One vector is turned by the same rotation once a step. Each row is the vector after some number of steps, and that number follows the row.
The counts run from 0 to 428.
[121 120 133 100 143 104 134  82 134 135  99 130 122  83 136 115 110 101
 133  69 154 139 121 150 107 128 131  71 117  83 107 154 142  94  96 146
 152  46 145 102 132 127 141 146  92 125 132 115 132 117 113  80  92 129
 122 128 146 164 164] -> 38
[113 164 144 106 142 128 168 102 101 132 117 131 105  96 106 113 124 139
 138 112 139 120 130 137 123 134  98 104 145 118 101 170 114  97  76 146
 138  53 123  84 106 120 159 129 103 144 102 106 161 104  82 111  88 141
 113 181 175 130 136] -> 24
[134 152 108 131 141 131 148 113 127 137 111 120 113  74 109 147 160 145
 129  67 135 115 136 152 122 107 109 125 149 108  85 168 127 113  74 171
 133  96  86 124 109 162 196 138 107 120 120 105 102  90 120 144  84 120
 121 182 146 127 138] -> 192
[ 80 145 142 121 140 119 126  88 127  97 110 119 135 101 107 116 137 142
 136  76 144 125 113 152 101 117  90 107 134 129  86 141 113  99  66 146
 133  61 146 120 109 150 160 119  75 132 105  95 122 133  77 120 108 118
 106 169 178 145 158] -> 50
[ 99 113 147 102 125  88 138  90 107 100  96 134 101  90 123 100 147 125
 143  77 133 110 106 122 103 146 116  72 168 144 113 159 149  89 104 174
 155  73 105  96 133 110 136 168  69 139 123 107 162 129 108 117 116 125
 137 134 134 138 158] -> 263
[102 177 119 106 140 129 151  87 123  85 101 162 158  99 126  97 138 114
 149  81 149 121 121 167 121 138  85 100 127 122  99 164 130  73 111 151
 158  75 132 113 135 141 190 146  91 111 108  97 129 105 124 122 113 123
  93 117 123 142 132] -> 295
[101 151 121 140 132 118 165 106  91 113  86 116 145  77 111 132 126 109
 141  84 133 129 127 131 122 129 122  86 144  94 109 176 113 117  70 159
 132 110  94  96 107 169 148 124  63 126 117 104 142  83 122 138 103  83
 116 162 131 162 154] -> 421
[129 125 153  93 123 118 115  71  85 117 111 148  89  84 117 109 117 126
 142  59 132 120 112 113 145 141 107  92 164 124 110 131 134  90  91 169
 132  65 132 110 152 134 152 188  97 122 114  88 139 125 108 117 113 132
 112 130 148 140 160] -> 63
[111 147 118 112 146 124 135  97 135 106 103 123 132  94 101 125 131 116
 129  88 140 122 152 143 112 108  98 104 109 127  83 169 121  98  80 158
 150  34 149 139 124 127 172 128  89 153  84  90 115 110 144 105  99 137
 101 145 153 150 127] -> 213
[117  99 141 115 130 100 127 111 105 142 113 125  92  69 120 126 126 136
 139  66 127 127 114 119 108 132 104  85 173 136 117 126 132 113  74 170
 118  84  93 103 120 146 155 159  84 123 127 100 124 111 118 127 105 113
 129 176 155 161 183] -> 60
[113 148 129 107 146 109 160  79  76 124 101 151 132 103 118 102 101  85
 149  89 130 127 148 145 142 116 107  80 133 113 129 164 126 101  84 147
 160  68 129  85 116 137 151 164  98 158 109 113 163  89 137 101 114 142
 119 117 139 156 131] -> 120
[123 124 158 107 115 130 131  90  79 103 125 117  99  87 125 132 133 165
 130  69 146 122  95 125 123 116  99  83 146 115  93 145 143 101  88 184
 140 101 132 145 134 141 165 167  92 103 127  85 155 106  98 130 102 109
 109 142 162 161 156] -> 169
[148 140 127 101 131 110 158  99 121  97  98 112 116  95 113 137 123 125
 134  49 147 143 133 157 126 104 120  96 116 125 107 139 131  78  89 184
 128  65 153 133 138 148 160 151  75 111 115  95 109 126 141  90  92 111
 117 143 133 151 134] -> 91
[138 129 114 107 130 119 162 103 133 138  88 130 114  63 121 124  98  97
 127  70 130 150 149 170 138 125 127  89 134  86 115 150 124  93  77 172
 154  84 126 110 125 148 166 165 101 120 124  96 120  94 145 112  88 131
  97 128 113 155 141] -> 202
[120 120 125 101 106  94 125  96 131 120  82 149 111 105 138 147 160 123
 151  83 134 128 120 143 103 147  99  94 147 152 105 150 148  73  83 156
 141  65 110  97 137 134 165 148  71 115 110 113 119 127 128 138 100 118
 130 179 135 156 166] -> 182
[107 182 132 124 146 141 148  91  83 105 108 132 147  89  99 121 116 124
 128  82 148 122 129 140 136 128  98 100 130  78  90 192 103 125  83 153
 144  88 127 116 124 154 173 133  96 127 107  91 145  85 110 137 105 113
  89 133 153 128 117] -> 417
[ 85 121 133  98 129 115 107  93 136 136  89 148 123  94 123 120 127 116
 118  83 140 139 125 174 104 129 104  96 138  89  97 153 123 121  65 142
 171  62 142 120 113 138 175 145 104 151 117 109 119 133  96 129  99 152
 110 149 175 143 151] -> 160
[126 119 121 126 117 126 159  92 117 112  94 113 103  65 133 113 138 125
 141  89 132 110 137 131 134 124 137 100 136 110  85 161 156  78  88 181
 168  92 105 113 142 134 157 174 101 125 125  93 140  74 147 132 110 134
 110 115  91 157 151] -> 206
[ 83 145 112 127 142 109 134  89 110  89  92 137 151 105 132  99 165  98
 148  76 140 112 124 168  99 120 109  91 138 126 108 200 134 105 100 155
 168 100  94 117 104 147 183 154  82 151 109 115 131 119 113 130 109 139
 142 128 123 135 129] -> 379
[118  98 113 113 118 113 143  99 136 130  83 132  94  87 105 148 168 143
 135  83 124 112 148 144 114 123 108  87 142 146  53 171 148  96  73 166
 149  60 118 103 147 118 159 159 111 133 106  99 119 106 133 128 128 145
 119 143 123 131 158] -> 101
[138 124 130  89 144 106 148  91  91 153 110 137 104  84  99 141 104 125
 127  77 136 128 152 136 125  99 106  67 129 112  94 148 141 112  92 170
 133  58 139 112 134 145 145 156 108 138 126 106 151  94 145  79 108 111
 111 132 159 161 153] -> 117
[124 137 119  88 161 129 140  97 132 111  97 149 134  91 109 104 108  92
 141  78 145 141 147 152 110 108  89 100 108 137 100 168 124  86  90 161
 127  44 133 114 133 160 172 134  89 161 101 108 117 107 150  91 113 139
 129 139 141 141 137] -> 12
[117 153 135  99 141 116 135  64 105  85 113 129 125  98 130  90 136 116
 138  59 156 118 114 148 118 114 113  86 117 116 107 174 143  82 117 172
 161  70 145 138 132 121 168 166  92 129 121 104 146 126 112  94  93 144
 127 102 146 137 119] -> 375
[107 156 133 108 119 109 167 107  99 119 102 136 116 102  96 141 126 139
 133  91 134 119 147 129 131 140  83  93 169 131  94 158 112 111  66 153
 126  83 119  81 133 125 156 146  96 119  87  85 154 112  99 138 111 125
  79 172 148 128 142] -> 305
[114 164 141 104 142 116 137  84  64  84 119 136 131 103 118  98 114 108
 148  55 143 125 108 132 129 126  96  78 146 118 131 150 117  99 105 167
 132  89 125 132 113 142 176 168  80 118 108  91 141 120 116 106  95 115
 113 124 159 152 124] -> 173
[111 141 139 105 131  88 161  73 100 122  95 124 137  89 110 120 124 107
 139  86 140 119 117 134 115 126 122  81 146 115 111 147 142  92  96 158
 141  71 122  87 120 149 127 131  65 132 137 133 166 109  94  89 114  85
 126 143 146 162 165] -> 35
[103 112 117 108 139 119 150 118 140 140  83 145 113  83 119 121 148 126
 145 119 134 124 128 148  82 138 100  98 142 132  86 191 135  96  78 157
 150  73  89  82 120 144 168 117  84 148 114 122 146  88 133 129 113 127
 143 175 142 147 164] -> 18
[130 121 134 116 136 125 163 111  92 146 110 121  79  93 107 142 120 153
 139  96 128 142 125 143 118 113 108  76 136 130 104 150 116 106  61 149
 119  60 137  90 115 125 142 134  95 131 105  92 140 101 120 100 101 110
 118 176 173 168 167] -> 224
[136 138 130 114 131 107 152  83 104 128  90 131 109  67  91 129 152 125
 139  76 134  97 127 108 134 128 122  77 143 120  84 151 150  83 115 176
 149  54 113 130 141 131 140 143  87 126 127 108 151  90 141  93 119  84
 112 118 123 140 150] -> 317
[118 127 124 129 156 132 137  97 143 117 106 120 113  61 128  70 127 101
 147  65 135 121 104 146 113 121 141 118 139 107 118 149 137  83 101 172
 147  69  96 118 101 165 168 141  90 148 130 126 119 109 109 100  87 140
 155 150 139 142 163] -> 150
[ 86 112 112 113 110 100 129 106 134 119  84 121 129 112 125 145 170 131
 139  81 138 129 125 168  84 119  89  80 142 142  84 169 139 103  76 158
 148  90 108 104 115 146 163 140  82 123 108 117 128 123 103 139 111 129
 137 173 143 150 160] -> 383
[ 86 148 145 112 143 145 131  87 105  97 103 141 137  94  94  99 126 144
 136  68 148 130  93 161 120 130 100  92 141 107  95 162  91 115  85 151
 138  80 146 119 121 163 171 136  97 125 119  88 132 127  85 124 127 113
  91 123 165 127 147] -> 52
[124 132 126 110 132 127 152  88  84 126 104 122 115  77  92 113 139 132
 138  64 141 101 121 115 145 108  94  84 163 133  87 149 141  91 104 185
 122 119  92 122 132 169 169 172 105 112 121 107 152  92 102 112 129 105
 123 144 122 137 146] -> 396
[117 169 116 133 131 115 154 101 108 126 110 126 122  84  99 144 162 138
 132  73 133 106 138 145 131 110 106 118 170 129  88 157 130 106  73 175
 133 108  75 116  96 164 185 136  94 122 117 110 120 106 112 140  94 103
 123 183 145 127 137] -> 193
[119 144 139  89 129 117 145  87  80 141 103 154 115 101 106 134 128 137
 126  65 146 134 107 169 135 130 100  54 146  91 106 156 126 112 108 160
 146  92 135 116 120 141 172 168 124 103 129 103 143 121  94 101 101 109
 100 127 166 141 143] -> 280
[127 128 132 119 145  99 137  78 116 131  95 143 128  94 113 126 155 112
 145  86 130 109 119 133 112 101 122 114 131 144  92 147 152  86  79 166
 139  54 112  98 112 172 143 119  68 151 129 148 135  98 135 103 125  99
 156 163 140 157 164] -> 235
[ 99 165 151 117 143 116 160  83 117 101 123 135 131 106 121 110 141 149
 149 110 149 116 110 140  93 125 104 109 125 143  84 173 143  86  81 149
 148  40 137  95 124 126 158 105  73 134 113 118 161 107 112 108 112 117
 123 155 159 150 144] -> 130
[129 138 123  95 130 118 132  98  91 154 109 143 105  91 125 140 118 129
 125  56 148 146 121 173 133 117 100  58 137  83 114 154 126 114  98 157
 140  86 135 126 114 145 182 175 122 109 125 100 123 118 105  98  85 127
 105 139 168 158 143] -> 281
[129 126 137 104 153 147 138  84 117 121  99 133 101  66 124  68 114 116
 137  58 152 133  99 142 136 132 143 105 128  85 111 157 123  81 100 168
 144  70 126 116 135 157 157 157 101 130 131 112 137 115  99  95 106 147
 132 115 130 123 156] -> 148
[ 99 142 100 129 140 126 139 123 152 118 106 142 143  84 127 119 141 117
 144  84 144 130 132 168  93 129  96 101 133 112  92 181 130 102  91 155
 154  79  95 117 115 152 209 130  95 123 109  96 100  93 139 130  88 130
 114 149 130 148 144] -> 298
[126 162 125  92 122 108 173  88 100 123  87 142 130  90  99 125 111 109
 127  71 128 136 136 163 154 128 116  79 149  91 112 148 120  97  83 169
 157  89 134  93 135 150 156 166 102 119 122  96 149 112 121 111 112 112
  82 117 125 136 132] -> 200
